Z: a few groups of rows, each row roughly a mix of its group's hidden directions; some rows fit no group
Z (117 x 10)
[[  4 -18  28   3   5  23 -15  13 -13   4]
 [ -2   8  22  -4  21 -33 -10  -1   6  -8]
 [ 16  27  -1  -6 -10  12 -13  20 -13  16]
 [-25  -7  12   4  -7  23 -20  -5 -16  13]
 [  0  -5  -8   2  -4  16  33  17  18  14]
 [  6 -19 -23 -20  13  -8  25   4  10   3]
 [ 17   4 -16 -13  16  25  20  -6   3 -15]
 [-27  -8 -15   3  18 -11 -22  16   4   9]
 [-18  18   4   1 -15 -27   5  -1 -24  -6]
 [-10 -32  14  -2 -10  10 -19   5 -15  -9]
 [ 21   6 -14   9 -16   2 -25  -7 -23   6]
 [-31  15   7  -9  24  -3   9  -1  -6  16]
 [ -3 -23  -1   5   5  -1 -12  15  29 -21]
 [ -5   0   0   2  35 -23  -4 -10 -17   8]
 [ 14 -13 -21   4  25 -21 -16  -1   8  -1]
 [  5   7 -21 -23   8 -22   1 -15   3 -21]
 [-27  -3  -3  11  15 -11   6 -26   0 -18]
 [ -4  -7  14   0 -27   7 -31   2  -1  17]
 [ 16  -1 -33  18  10   4   2  18  -5 -12]
 [ 11  15 -20   9 -10  -7  23   9 -25   5]
 [-30  -3  -9   8 -16  -1 -19  10  22   6]
 [-21   3  25 -13  11 -16   7  -8 -23   4]
 [ -2 -11 -10   6   4 -19  32 -10 -23  -2]
 [-17 -15  -5   0 -23  26  -2  -6  22   4]
 [ 21  -1 -13  -2 -17  -8  15 -17 -24 -15]
 [-29   9   1  -4  32   5   0   5  -5  13]
 [ 10  -8  31 -17   8   5 -24  -6 -11   8]
 [-24  33   6   6  -2  11  -6 -12 -14  -7]
 [ 11  -4 -14 -27   1  -9  26  13  13  10]
 [ 15  -2 -32  13  10   6  -6   8  24  -2]
 [ 28   2   7  -7  -7  16   8 -29  14  -6]
 [-27  11   9   9 -29  -2  18   4   5  -8]
 [-11  -2   8   0  -3  31  32  -8   2   3]
 [-27  -6   8 -25  13  -2   3 -17  13 -12]
 [ 18 -29  20   1 -20   1  17   0  -4  -2]
 [ 25   4   4 -13 -13  11  -4  -2 -33   3]
 [-12 -14  13   5 -24  21   3  -6  11  23]
 [  9 -24   7 -26 -13 -11   8 -14 -15 -10]
 [  8  -2  16   2  -1  -7  14  28  -7  29]
 [  5   5 -15  12  27  -1 -11 -13  -1 -29]
 [  9  13  10  23   6 -28   0  21   4  11]
 [-35 -21 -14  -7  11   2 -10  -2  -1 -12]
 [-19 -30 -14 -23  -7   7  -2  12   4   2]
 [-17 -22  -5  -3 -10  19 -13 -27   5 -10]
 [ -6  12  10  -5  42   3   5  -8  -8   1]
 [  2  22  20   0 -15 -10 -19  22  11  -9]
 [-15   9   6  -7 -18  35  -5 -14  -6   9]
 [  6 -10   0   1   6  21  22  13  15  28]
 [-14 -34   9  -5 -20 -17  -9  -4   2   8]
 [ -3  26 -15  -5  -9 -15 -10  10   5 -28]
 [-25  18  -6   2  -3  22 -15  20  -1  11]
 [ 11  -1 -38  -4   8 -21   3  -2  -6 -11]
 [ 10 -11 -26  13 -23   2  10   3  16 -17]
 [ 33   6  16   8 -15   8  16  12   9   5]
 [  5 -19  11  11 -23 -14   7  27  12   2]
 [-10   7  18 -30 -14  23  -9  -6   4  -7]
 [-22   6  -5  -7  11  12  18  -6 -30  12]
 [  0  16  -1  -9  -8   7  33 -16 -19  12]
 [  3 -25 -10 -17 -16   6  19  14  19  -3]
 [ -1 -19  -8   3   0 -23 -20 -15   9 -25]
 [-17  16   2 -18 -11  15   0  -8  -2  31]
 [ -6 -24 -12   6 -28   4 -23  11  -1  -6]
 [ 15   7   5 -15  19   3 -14  20   3  27]
 [ -3  -6 -23 -27  14 -19   3 -13  -6 -14]
 [ -5 -12   3  -7 -27 -13  10   1  25  20]
 [  5   2   6  31  14 -24 -14 -15   5  -7]
 [ 10  -7 -26  20  24 -18  -9  -2   6  -2]
 [ -6 -24  12  14  17  -4   2   4  30   9]
 [  2 -26  -9   5 -17  12 -30   1  -5  -9]
 [ -3 -13  25   6  -3   9 -29  19  -3  10]
 [  3  12 -22  37   0 -10  -6  -3  -6  -9]
 [ -7  25   2  -8  31   3   9 -18  -6  12]
 [ -3 -33  17  -6  -9 -14   1 -17   0 -17]
 [ 20  -1 -15  15 -25  18 -15  12   0  11]
 [ 14  23  11  -5 -13   7  27 -12   0  19]
 [ 28   1  -4  -1 -22   2   0 -21 -24  -5]
 [ -9   7  -5  22  12 -15  18  20   8  22]
 [-30  18   9 -16   1 -26  -7   5   2   0]
 [ -8  12  -4 -17  -2  12  10 -37   9   8]
 [ 33   9 -18  17 -12   4 -12   9  10   2]
 [ 32 -20 -13  19  -4  12  -2  -8  -6  -7]
 [-17 -21   2 -19  -7  21  -3 -20  -7  16]
 [ 28 -19 -23 -11  11 -16  -3   0  -8  -1]
 [-23   4  -3  -5  34  20   6  -1   1   8]
 [ 30  25  -8  11   4   8  17   6   8  11]
 [-15 -23  15  -1 -15  23 -13  13  12   7]
 [  2  -1  25  13 -31 -22  -6  -6  -1   2]
 [  5  -8   2   7  20   0  22 -17 -31   6]
 [ -6   5 -17   4 -18 -17  32  16   4  -3]
 [-15  21 -12   5  15  30  -6   8   4  12]
 [-17  -7 -15 -16  -1 -21 -17 -23   4 -12]
 [ 21  18 -18  -8 -25 -13   9   0   3 -15]
 [ 13  14 -10   5  13 -22  13  27  15   4]
 [  3  -7 -21  10  -5 -26   6  20   8 -22]
 [  9  -7 -16   7   1   4 -22   1  35 -11]
 [ 21  -6  -8  -8  26 -12 -26  -4 -11   4]
 [-27   0  26  -3   3  19  16 -13   6   1]
 [-13   8 -24  11  15   9  -3   8  30   5]
 [ -9  10 -12 -27 -12  18  14  -3  14  20]
 [-17  14  32  10 -10   4   9   0 -19  11]
 [-27  18  -3 -24  -7   9  12   5  17  -4]
 [ 15  -3  -2  21  29 -16 -11   1 -12  15]
 [ 26  -5  -8  12 -21 -21  -4  11  -6 -16]
 [  7  -1 -17   9  30 -18 -25  -3   6   0]
 [  4  15   0  21 -30  17 -13   9   9  -7]
 [  2  -5  25  12   0  -2 -12  12 -34  -2]
 [  9  -6 -20   5 -16 -37   3  -8  -5   3]
 [ 21  20  -5  -4  -6  -6   1 -28 -22   5]
 [-26   6  19 -18   9   0   2 -20 -14  13]
 [ -4  16   8  -5 -21 -15   5 -15  16  27]
 [-17 -23 -21   4   1   5 -29   5   0 -12]
 [ 12  -9  -8 -23 -13  -6  16  24  -2 -21]
 [-20  12  12 -12  28  -9  21  -9  -4   3]
 [-22   8  -1 -10   4  -6 -16  28 -18  14]
 [-22   2 -17   8  -5   9 -11  27  21  -2]
 [  9 -24  25  18  -4  -6  -6 -14 -18  -7]
 [-23   8   5 -10 -10 -20  25  -4 -20  -3]]
which group is each row in? (one row of each group first)
[ -9  27  14   8   0 -15 -12  10 -13  24]  D
[ 22 -16   8  16  15  20   6   8   7  22]  Q
[ 38  14   8   1  -7   0  -5 -21   3   1]  N

[  4  17   1  -3 -23  18   9  27   9  16]  Q
[  1  11  13  31 -16   4   1  15  19  12]  D
[  4  -2  -3  -2 -11 -14 -19  25  30   4]  Q
[ 18  20   5   8  25   8   5   3 -24  12]  N
[  4  10  -9 -25  21  -4   8 -25  -9  13]  D
[  7  -7   4   7  24  -5 -34   5  14 -12]  N
[-18 -15 -11 -31  -6  -2  -3  22 -10   1]  D
[-2 -9  1 -3  1 41 -2 -6 19  9]  N
[  5 -27  -2  -6  27 -13   7  14 -10  14]  D
[ 13  16  22   9 -29   3   2  -8 -10 -17]  D
[-17  11  10   0  23   3  23   7  -2  25]  Q
